(in the rows, 128 means zero)
Each run below is a few steps of one of 6 hidden systems, one row a step.
run 1, Q482, 11 rows:
[[175 104 189 120  95 142 165 133 135 155 111 133 160 101 115 129  70 125]
 [128 190  91 130 107  83 125 135 151 116 108 103 104 120  74 171 143 128]
 [ 82 133 144 128 172 140 107  97 144 129 164 162 152 176 182 161 168 114]
 [161  84 100  95 119 158 143 156  95 162  77 162 162 110 138 109 114 124]
 [133 128 119 130 149 130 154 126 121  82 107  32 105 125  77 132 138 142]
 [ 78 150 170 151 133 119 120  96 105 174 171 147  93 173 139 135  91 112]
 [198 113 120 111 146  86 120 171 134 165 126 183 119  92 156 128 151 139]
 [ 99 117  99 117  98 147 149  94 130  71 124  84 120  95 139 107 195 128]
 [110 101 128 195 122 126 110  92 103 123 130 135 158 187 136 113  71 148]
 [180 121 149 107 134 140  95 191 129 128 160 158 109  96  66 135 108 132]
 [ 86 192 120 109 130 120 128 139 177 115 121  85 108 104 164  83 152 104]]
run 2, Q603:
[[153 126 166 104 101 147 151 151 145 193 138 181 114 129 173 134 106 157]
 [172 109  83 112 127  99 112 107 151 121  90  93 138  93 103 130 190 108]
 [ 62 130 113 166 124 130 145 103  67  76 145 153 142 163 141 149 127 141]
 [152 108 141 129 142 172  97 165 139 183 115 143 114 150 109  84  65 149]
 [156 131 162 101 127 114 133 135 120  85 140  61 117  66 117 123 163  89]
 [ 64 157 107 152 116  76 163  95 148 135 161 162 127 146 163 128 117 145]
 [197 100 147 137 114 160  93 145 150 152  86 174 148 150 130 149 137 161]
 [112 125  67  93 128 142 112 138  97  85 146  86 136 100  80 136 150  90]
 [ 64 140 165 160 173 128 154 111 125 120 129 129 142 161 162  88  88 135]
 [198 130 166 102  85 144 146 160 155 184 122 113 104 123 120 151 103 148]
 [124 143  94 123 157  67 105 100 140 104 139 114 125  98 111 154 192  85]]
run 3, Q482, 11 rows:
[[105 114 152 152 214  94 148 138  83 116 129 113 127 122 123  86  89 114]
 [147 139 171 114  82 143 163 156 125 166 140 150  58 123 133 127 129 172]
 [155 121  91 146 107  70  88  83 172 146 141  97 120 119 150 114 167 103]
 [102 106 135 156 124 119 139 118  78  54 152 185 173 111 149 137 144 130]
 [140 114  85 138 114 187  98 163 150 129  99 144 119 155 101  81 110 186]
 [151 139 183 119 131 137  96 125 150 111 153  53 143 116 117 118 103  75]
 [ 85 184 133 129 112  84 179 144 141 137 127 178 143 110 128 136  78 127]
 [169 136 130 122 116 141 106 125 184 137  93 151 134 157 139 182 189 160]
 [101 106  71  99 122 152 111  98  96 130 136 101 178 127 134 143 136  67]
 [113 112 144 145 197 128 171 155  87 114  77 134 140 142 107 115  92 155]
 [152 141 160 101  98 165 128 138 132 182 146  90  53 143 105 147 125 141]]
run 4, Q813:
[[150  92 139  76 127 191 149 140 160 164  94 167 163 111 101 134 128 135]
 [120 178 115 128 140 133 109 136 113 106  86  49 130 149  97 158 131  86]
 [ 81 115 167 116 178 130 164 107 117 183 174 140 107 167 144 137 100 131]
 [172 132 110 102  99 124 126 150 109 191  65 141 101 106 152 116 150 112]
 [115 110  89 125 162 112 129  99 119  89 156  71 104 144 136 152 196 137]
 [ 95  95 143 162 112 123 131  91  67 149 129 193 115 125 107 106 109 123]
 [215 100 105 147 119 128 101 184 114 113 120 103 115 132 143 104 120 165]
 [ 94 145 143 132 116 100 132 107 155  82 187 104  96  76 100  91 146 111]
 [128 136 133 176  98  91 144 117 132 122 113 177 183 144 183 125  91 146]
 [181 111 115  92 115 166 114 160 192 109 141 146 146 106  79 155 151 160]
 [ 73 187 140 144 144 130  86 125 131  80 113 111 160 133 116 122 116  70]]
run 5, Q813 (11 x 18):
[[133 100 141 175  96 154 115 106  98  98 137 142 113 165  73 155 113 178]
 [169 126 147 143 134 118  58 164 127 135 173 136 116 112 113  87  86 102]
 [110 154 132 113 136 109 177 167 152  84 141 112 133  80 180  78 130 133]
 [113 141 125 145  66 121 158  75 194 130 104 136 155 141 123 151 137 159]
 [168 120 136 125 142 128  84 134 134 117 134 162 183 147  93 209 124 106]
 [ 78 163 117  94 180 175 113 193 115 119 123 142 123 127 109  97 112 112]
 [109 129 168 126 125 165 156  97 148 158  83  60 124 146 164  83 112 120]
 [163 118 128 106 108  82 171 103 123 175 146  91 129 127 120 199 118 112]
 [116 158 107 131 169  89 109 150 105 143 119 188  84 142 131 167 172 137]
 [109  86 109 119 130 192  94 111 107 131 126 142 115 142 169  78 175 128]
 [147  71 112 137 119 119 160  98  85 110 109  66 144  94  91  95 103 114]]
run 6, Q962:
[[105 172 142 114 113  98 135 112 151 147 172 133  97 140 181 180 178 113]
 [125  68  90 122 146 141 123  95 124 182 111 181 163 149 163 121 137 124]
 [151 102  85 124 106 159 139 148  65  89  93  96 117 120  84 140 138 148]
 [ 88 145 154 168 152 105 116 107 118 109 176  80  85 146 106  94 101 126]
 [169 123 202 133 128 110 127 153 131 157 132 168 135 102 177 106  99 113]
 [153 128  74  94  95 112 149 139 177 126 128 144 115  85 137 131 189 158]
 [ 92 113 102 172 113 124 115  57 127  91 119 135 175 171 132 157 153 127]
 [139 114 116 132 142 165 102 184  89 117 139 153 155 151  91 125  53 136]
 [119 167 159 106 159 140 118 158 152  97 109  87  97  81 100  80 148 106]
 [114 155 171 121 101 109 175  97 176 154 143  98 152 142 192 148 111 119]
 [170 101  98 121 140 104 129 123 147 184 100 192 148 137 104 173 138 149]]
run 7, Q273:
[[136 101 132 126 159 196 104 145 152  98 111 109 166 168 174 103 136 154]
 [117 106 118 106  98 140 169  99 107 142 121  78 143 103  64 129  83 101]
 [139 173 166 151 185  70 132 169 140 136 136 119  90 155 130 152 113 143]
 [121 130 122  85  88 166 105 114 128 173 153 156 105 124 169 147 183 106]
 [135 104 101 159 146  90 144  99 125 109  62 116 186 120 166  93 138 115]
 [118  85 142 123 144 165 179 128  92  86 152 130 110 135  78 155 135 182]
 [128 156 110 161 112 117  65 127 104 171 119 116  83 159  99 102  88 107]
 [165 113 156  96 144 112 130 170 144 123 179 134 128  75 179  95 138 111]
 [ 90 161  95 136  68 113 171  96 164 119  92 148 131 111 125 132 155 152]
 [159  96 157 176 149 135  84 112 134  94 139 150 173 181 126 172 119 149]
 [ 95 122  82  86 145 160 109 152  83 131 137 137 129  96  68 116 117  83]]
run 8, Q310 (11 x 18):
[[127 144 142 173 123  86  80  92 113 106 161  74  93 135  97 134 128  93]
 [112 133 143 131 146  98 159 157 138 136 169 194 148 126 190 111  94 146]
 [163 128 119 106  95 166  99 138 188 112  84 143 130  90 102 118 184 142]
 [100 132 103 160 124 112 112  87 106  75 156  72 171 158 117 161 114  99]
 [111 118 151 128 167 137 152 158 132 160 131 188 142 142 104 115  57 152]
 [178 170 128  96 102 157  88 184 143 134  92  96 101 115 126 135 156 113]
 [ 83 136 111 124 158  83 157  69 141 127 150  65 150 138 156 139 141  90]
 [132 112 147 135 126 125 173 124 103 162  75 211 151 130 129 149 108 153]
 [161 120  81 108 119 167  81 153 107 134 137 100  78 150 108 152 174 139]
 [ 75 117 164 142 164 113 139  91  93 127 152  91 119 118 154  79 113  81]
 [169 116 134 137  89 114 190 155 139 144  99 164 123 107 150 111 102 186]]
run 9, Q310:
[[126  91 138 149 188 122 125  95 173 161 112 150 168 180 138 132 113 149]
 [152 134 128  85  90 168 120 177  73 127 116 151 133  89  92 164 126  96]
 [ 86 150  90 142 182 116 134 122 138 118 117  58  99 164 137  90 136 138]
 [147 114 216 123 102 133 165 103 118 178 121 147 142 123 157 151 106 108]
 [159 120  25 118 125  88 120 154 121 139 113 138 108 109 110 124 157 148]
 [ 86 131 198 142 168 150 124  91 108  92 147 124 106 148 144 146 173 117]
 [134  96  85 133  72 149 138 134 116 160 130 149 151 128 163  76  79 142]
 [182 107 157 137 164 108 123 138 144  89 126  95 101  95  60 131 158 149]
 [ 73 188 124 147  75 108 117 118 120 120 176 142 119 144 165 141 107 106]
 [165  84 131 121 181 137 119 137 192 140 108 161 172 126 149 102 137 156]
 [120 148 122 101  76 164 126 129  98  84 124 111 139  94  72 170 141  96]]
run 10, Q273, 11 rows:
[[160  93 160 155 128 146  78  70 167 136  87 122 146 151 135 124 178 126]
 [109 105  99 121 142 114 166 141  37  94 148 130 160 108 118 147 103 106]
 [106 141 131 144 166 149 122 143 166 147 107 117  68 152 102  69 127 176]
 [185 123 161 126  45 129 109 130 109 144 160 108 129 115 160 146 106 100]
 [103 132  80 131 172  47 148 110 168 119 143 146 142  99 126 120 156 125]
 [117 136 184 138 103 194 122 138 113 100  95 183 127 147 136 145 153 157]
 [144  99  45 131 120 129  94 120 129 136 141  82 167 157 106 117  92 110]
 [114 141 208 114 178 126 160 147 130 106 129 117 112  79  95  99 117 110]
 [126 182  89 118  70 126 141 152 143 164 139 134 106 173 162 171 112 157]
 [162  92 162 133 157 118  85  75 175 138 118 126 162 120 137 127 174  90]
 [ 86 132 100 114 136 128 187 152  48  89 108 152 155 112 126 152 121 125]]
run 11, Q962, 11 rows:
[[149  51 119 151 138 112 135  75  95 106 135 152 139 124 122 147 180 147]
 [120 125  89 171  77 140 104 153  63  96 146 152 107 136 118  97  99 150]
 [148 109 169 153 173 131  97 146 157  68 152 102 129 111 120  70 125 137]
 [128 159 165 130  55 114 155 130 172 115 144 147 153  80 144 112  92 122]
 [144 146  97 139 146  91 118 136 208 112 110 164 169 145 138 159 154 161]
 [ 97 137 120 102  97 188  92 112 130 112 123 163 177 138  94 178 139  99]
 [ 95 153  76 114 183 147 124 166 123 125  91  86 156 154 116 107  87 109]
 [119 142 211 100 158 165 167 126 133 144 103  86 107 125  88 147 116 112]
 [138 169 117 113 116  77 131 124 142 209 124 108  94 138 164 144 118  99]
 [136  82 131 102 173 122 149 102  96 155 127 157 124 131 152 169 195 123]
 [108 104  68 139  82 154 125 112  59 150 115 120  89 146 136 101 135 142]]
run 12, Q603 (11 x 18):
[[135 172 163 128  79 102 103 154 128 146 159 183 117  95 177 120 120  97]
 [150  91  71 110 132 120 141 127 194 108 127 146 160 101 141 109 175 163]
 [ 97 136 126 160  73 165 114  82 112  84  84 121 161 150  97 152 125 118]
 [132 141 111 131 167 137 103 181 134 119 169 111 142 171 104 137  60 139]
 [113 149 210  80 155 154 142 135 158 138 119 128 117  82 114 115 145  87]
 [123 168  88 115 104  84 168 125 155 149 121  93 141 142 200 152 140 127]
 [134  80 135 143 154 130 131  77 134 152 107 165 144 167  97 185 156 154]
 [128 144  89 118 129 153  85 172  46 134 101 132 117 136 117 131 120  92]
 [102  87 145 117 194 144 161 124 123 121 157  83 103 127 144  63 133 143]
 [144 140 176 151  59  99 163 103 116 167 110 115 105 106 146 117  96 118]
 [179 124  91 154 139  61 105 143 150 114 160 151 109 129 120 157 164 163]]

Which system made each of these runs?
run 13, 2 rows:
[[ 98 174  70 135 158  68 115 166 142 115 149 135 118 125 178  99 143 121]
 [123 106 195 107 120 176 156  91 174 117 102 154 159 116 149 139 170 135]]

Q310
run 14, 2 rows:
[[147 143 134  76 121 198 113 174 157 158 107 166 158 137 148 150 130 126]
 [115 117  91  95 160 133 146 101 144 117  98  47 164 124 116 140 150  93]]

Q603
run 15, 2 rows:
[[188 136 120 145 109  42 144 131 160 153 113 149 148 108 164 140 120 134]
 [114 120 107 115 121 140 118 118 137  98 153 196 127 130 119 181 198 158]]

Q962
run 16:
[[153 150  60 142 132 128  86 160 102  94 122  73 119 167 113 152 135 137]
 [ 80 101 191 127 173 137 137  96 125 140 175 147  97 111 114  84 127 113]]

Q813
run 17:
[[155  94 144 129 107 110 171 109 146 184  93 164 165 107 128 116  81 130]
 [154 160 101 130 112 110 120 140 118  79 111  97 109 122  74 191 173 132]]

Q482
run 18 (2 x 18):
[[120  90 101  98  70 167 110  85 126 152 138 170 128 102 124 127 170 115]
 [141 117  88 170 171 100 111 145  97  71  94  91 160 145 138 100 121 129]]

Q482
run 19 (2 x 18):
[[140  81 155 147 141 173 131 121 109 145  85 148 145 142 185  69 123 148]
 [181 104 112 130  80 121 148 140 109 117 138  70 117  98  69 126  90 135]]

Q482
run 20 (2 x 18):
[[ 89 136 141 110 151 139  83  98 133 165 183 104  86 150 139 122 151  80]
 [146 119 138 117 125 110 169 146 108 173  81 159 148 102 195  95 110 116]]

Q273
run 21, 2 rows:
[[143 130 110  83 159 124 173 137 147 123 100  50 122 107 134 145 175 124]
 [ 67 143 135 152 114 108 145  67  92 148 134 148 102 163 117 174 144 120]]

Q813
run 22, 2 rows:
[[138 152 190 124 202 120 132 130 177 117  98  87 131 140 118 143 151 123]
 [105 142 118  87  94 157 154 119  81 173 145 129 127 156 157 192 127 100]]

Q273
run 23:
[[129 174 124 127  53 141 149 147 159 134 160 105  99 154 124 158  93 167]
 [134 133 141 137 158  89  79  84 188 150 127 154 159 122 121 136 156  85]]

Q482
run 24:
[[133 151  96 161  94  58 129 101 114 133 142 134 160 154 165 188 111 109]
 [112  89 139 108 202 153 109 122 142 123 125 184 127 117 110 121 186 137]]

Q273
run 25:
[[145 164 175 140 133 155 126 171  99  92  85 119 112 147 185 135 154 146]
 [110  77  69 112 101 137 137  68 143 166 171  89 135 150 128 120 126 121]]

Q273
run 26 (2 x 18):
[[ 96 130  84 112  85 159 151 136 116  90 123 149  93  89  81 111 159 157]
 [119 133 144 190 144 117  86  98 149  97 124  73 150 186 156 109 111 129]]

Q962
run 27 (2 x 18):
[[105 138 135 164 125 139  69  80 146  89  96 115 142 145 162  97 182 104]
 [142  92 111 131 107 142 148 154 101 113 170 149 188 138 136 136  53 141]]

Q482
run 28 (2 x 18):
[[159  94 159 169 106  87 167 102 147 127 135  86 116 106 143  72 100 152]
 [179 134 147 163  90  66 126 130 148 110 161 184 123 106 120 162 139 157]]

Q962
